The rows of T fall into a few groups, and each row is roughly a mix of its group's hidden directions; one row fits no group.
T (137 x 10):
[[ 43  44   1  13 -24  36   8  15  37 -19]
 [ -1  -7 -55  17 -21  49 -22 -20  -8  26]
 [ 32  40 -21  20   7  -3  61  19  15 -10]
 [-45 -32  -2   8  14 -20  -8  40  49  -7]
 [-25   8  19   3  55  25 -14  47  15 -21]
 [  7 -41   1  60   3 -38 -19 -22   6  -9]
 [-65 -25   6  -4  27 -33   0 -13 -16  28]
 [ 30  49  29  19  32   5  10  34  33   9]
 [ 27  -9 -31  45 -43  23  13 -18  23 -25]
 [-13   8  46  19   0  22  13 -31 -29  52]
 [ 49 -17   9  -3  31 -15 -10 -19 -18 -55]
 [-25   7 -13 -68 -19 -41  18  -6   0  -1]
 [-49 -15  -3   8  25  -7 -25  36  46  22]
 [ -3 -23 -37 -36 -39 -22  24   1  25 -38]
 [ 15  27 -21 -26   7  -1  57  16  47  -5]
 [ 14 -24 -51 -27 -32 -41  -8   9 -30  -6]
 [ 30  -6   5  46   3 -14  17 -49   7 -42]
 [  2  18  32   5  56  54   6   3   2 -19]
 [-30   8  27  -8  50  34 -17  33  31  12]
 [-14 -42  50 -18 -13 -12  23  47   6  -6]
 [  1 -16   1  36 -40  16 -22   5  21  59]
 [ 61  23  -5   5 -30  33   3   6  24 -31]
 [  8 -38   1  62   0 -42 -21 -17  -3  -2]
 [-44 -52 -31  -6 -30 -10  24 -21   8   9]
 [ 13  43 -14  45 -18  29  17  -1  34 -32]
 [ -6 -23  47  43  30   0 -30 -12  34 -10]
 [-16  24  42 -46  10  28  36  -8   8 -30]
 [-12 -24 -36  59 -38  10   5 -25  12   2]
 [ 40  12 -19  31 -43  33   1 -12  35 -22]
 [-22  26  20 -40 -32 -34  22 -35  19  22]
 [ 29  -5 -54  17  25  -9   0  45 -32   4]
 [ 43  33   7  34  16  -6 -12 -47   5 -32]
 [ -6 -26 -13 -24  -6  34 -60   1 -29  28]
 [ 40  18  -5 -49  21  -8  43  27  20  -8]
 [ 28  15  38  46  20  44  -8  11 -30   2]
 [ 63   9 -10 -19  19  -3  27   9   4 -47]
 [-33  32  18 -15  45  29 -16  32  19  28]
 [-16  41  15 -64  -1  37   9   9   8  -1]
 [ 38 -36  15  31  -6  -8 -20 -50 -26 -16]
 [-40  29  12  -1   8  -8  20  41  55  -2]
 [-10   3  55 -27  14   0 -34  27 -34  26]
 [-27   2 -45  26 -26   7  45 -20  27 -24]
 [ -5 -16 -36  37 -28  -8  59  -6  24   5]
 [ -4 -21 -57  38  11 -36  -5  10 -23  26]
 [ 34  22  21 -35   9  58  15 -20 -19 -10]
 [ 21 -32 -45  21 -34 -18 -14  27  18 -35]
 [ 27  -6 -14 -66   4 -12  37  27   5  17]
 [-28 -49  25 -41 -19 -12  14  39   2  11]
 [  3  25  -4 -68  19   1  32   5 -16 -30]
 [ 23  15 -14 -39  27 -11  47  11  -2 -47]
 [ 61  -2 -14 -10  29 -12   7  -4 -15 -50]
 [ -9  32   5  14  17 -20  65  33  15 -17]
 [ 45 -15  55  25  -2 -11  15   0  11 -39]
 [-18 -14 -12 -18  -4   8  28  77  10  -2]
 [ 42 -30 -34 -13 -44  26  -9   0   4  34]
 [ 29  28  33  25  39  44  -3 -23 -20   7]
 [  8 -13  -3  46  23   5 -50  46 -20   1]
 [  1  -4  10  14   6   3  -1  -7 -66  56]
 [  4  33   4   1  26  -4 -70 -26 -18  14]
 [ 63  28 -20  -8  -7  38 -29   1  -6  17]
 [ 23 -26  -1 -29  37  54  -5   5 -37  -7]
 [ 68   7  -7 -18  11   2  22   6   8 -46]
 [  1  14 -36  36 -53  32  19  -1  30   1]
 [ -6  -3  13 -32  -9  31  37  55  27 -21]
 [ 12  41   5  12   1  24  -2 -54  21 -44]
 [-27 -21 -33  47  19 -49 -14  12  10  15]
 [ 12  30 -12  17  -5 -14  69  27  27  -3]
 [ -6  -1  29 -31  23  19 -63  13 -31   4]
 [ -8  15  11  25  53  -1 -45  18 -21  35]
 [-27  -4  42  13   4  40  14 -22  51 -17]
 [ 25  -9 -45 -16 -31  47  -6  18  -3  37]
 [  2 -21 -34 -19 -59 -39  25  -2 -13  10]
 [-27  57 -43  18  -1  22  11 -24  21   8]
 [-43  26  31 -14  49 -16 -16  24 -23 -12]
 [-28 -35 -27  38   6 -46 -17  30   7  15]
 [-10 -63  45  -5 -28 -16  16  17  12  -8]
 [ 39 -12 -18  -7  -4   7 -10 -43 -62   0]
 [-56  -7  39 -10  35 -19 -28  12 -22 -10]
 [ 37  -3  -9  -3 -54 -19  19 -40 -25 -23]
 [-12  10 -21 -40 -30 -54  14 -23  -2  32]
 [ -5   2 -42 -57 -13 -49   9  -4 -10   3]
 [-23 -60  45  -9 -24 -21  12  21  10  -3]
 [-26  25   6 -52 -49  -6  14  29  18  -1]
 [  7  35 -25  29 -27  26  34   2  48 -15]
 [ 41 -10 -12   3 -54 -16  15 -39 -28 -15]
 [ 23  -1 -44 -14  26 -22  55   0  12 -29]
 [ -1  -4 -38 -40 -18 -24  35 -48  14  13]
 [-48 -45  -9   6  -1 -23 -24 -31 -18  31]
 [  7   2  33   3 -25  -2   7  -6  40  66]
 [ 26  16 -56 -13  29 -30   5  33 -26  10]
 [-33  12 -52 -14 -17 -32  14  41  -2  24]
 [ -1 -14 -55 -41   4 -37   3 -14 -29  22]
 [-62 -33  14  -7   8 -39 -17 -28  -6  -5]
 [-10 -23 -23  16 -59 -48  -8   8  10  22]
 [  9  17 -32  35   8 -36  55 -21  13 -14]
 [ -8   6 -62 -14  -6  -8  26  43 -22  24]
 [  5 -27 -42   9 -57 -41   9   6   3  13]
 [-15 -41  14  45  47  -2 -27  24  17   4]
 [ 30  42  12 -14  43  -9  21  39  23  19]
 [-36  -7   6   9  67  10 -14  36  20   3]
 [  5 -18  45 -32  44 -27 -24  10 -35   8]
 [  0  -4  43  36  26  60   1  15 -11 -12]
 [ 17 -27 -29  18 -26  -2 -11  40  22 -53]
 [-15 -54  -9  45  -2  35  -5 -27  23   8]
 [ 22  39 -12  27 -13  23  31   3  54 -20]
 [-23  33  38 -30  54  19   0 -22   4  11]
 [  4 -70  29  -2 -20 -27  26  14   1 -10]
 [-63 -12  -9  -1  33 -32  -2  -8 -32  19]
 [  6   3  49  21  32  29  -1 -22  46 -23]
 [ -5  -9 -37 -39 -36 -54   2  -9 -16  18]
 [ -7   8 -30 -42 -23 -53  11 -25  -8  31]
 [-10  22   2  21  64   0 -27  16  -8  41]
 [  4 -25  27 -18  45 -29 -29 -13 -44 -20]
 [ -8  34  44  20  39 -27  -6 -18   0 -41]
 [ -1 -23  22  58  37  -6 -37 -16  15  14]
 [  7  16   3  -5 -20 -17  20 -59 -13  53]
 [ 10  51 -13 -13  13  10  50  44  10  -2]
 [-33  11   2   6  43   4  19  14  61 -22]
 [ 28 -11  31 -32  40 -22 -26  20 -40 -14]
 [ 36 -36  11   0  -8   3  11 -46 -11 -53]
 [ -6  26   6 -31  32  -5   9  -8 -24 -66]
 [-39 -16 -16 -33  37  -1  28  30 -38 -16]
 [-57 -47 -15  -9 -31 -15  14 -19  14  12]
 [-34 -45  14 -31 -19  -9 -29  -9 -34  32]
 [ 36  42 -10   6 -38  41   4  13  35 -12]
 [-35 -30   0  53 -16  -3 -28 -20  -1  38]
 [ 44  -4 -14  -5 -54  -5  14 -39 -31  -7]
 [ 26 -36  28  33 -15  -8  49  24  12 -22]
 [-14   6  24 -21 -36   0  33  47  38 -22]
 [-39  -6  38  25 -29  21 -43   1 -29  15]
 [ 32  20  27  25  38  38 -15  -1 -43   6]
 [-13 -36  11  46  52  -2 -22  29  10   5]
 [ 24 -32   3 -11  -1  21 -64   4 -33  24]
 [  5 -22  16  31  69  27 -22   6  -8   3]
 [ 62   6 -19  -8 -32  36 -25  -2   8  25]
 [ 25  34 -18 -43 -37   9  32 -25 -28 -11]
 [-51 -27  12 -22  32 -35  -2  -2 -33  22]]

One row of each group comes first, with its name. Which group is each row after those in?
[-14  15  -8 -77   5 -23  13   7 -12 -23]
E
[ -5  69 -32   5  17  25 -18 -28   5   0]
M
[ 11  51  -7 -46 -40   9  15 -28 -17   7]
P
[-28  31  -2  61 -30  32 -19  -5   7  -3]
J

[-29   5 -46 -25 -14 -14  29  52  11   8]
P
[ 13 -29  18   2 -55  -4 -10 -41  41   1]
M
[-22 -45  18  41 -15  36  -9 -25  33  -3]
E
[ 58  14 -44  40   6  17   1  -8 -16   9]
M
[ -4  24  59   6 -33  19  23 -32  28  -4]
E
[ 60  17 -25  10   4   5  33   5  41 -22]
J
[-49  17 -12 -10 -27  11  16  17  25  54]
J
[-18 -35  20  48  40 -10 -35  14  20   8]
P
[-46  -7  17 -22  47 -34   5   9 -37   9]
J
[-20  17  19  -1  44  24  -1  34  44 -35]
E
[ -4 -31 -24  31  56   7   4  44 -12   6]
P
[  0  29  16  12 -52 -38  24 -15  18  38]
E
[-39 -22   7 -35   6   2  11  38  43 -33]
P
[ -9  64 -25 -24  26  27 -26   8 -11  14]
M
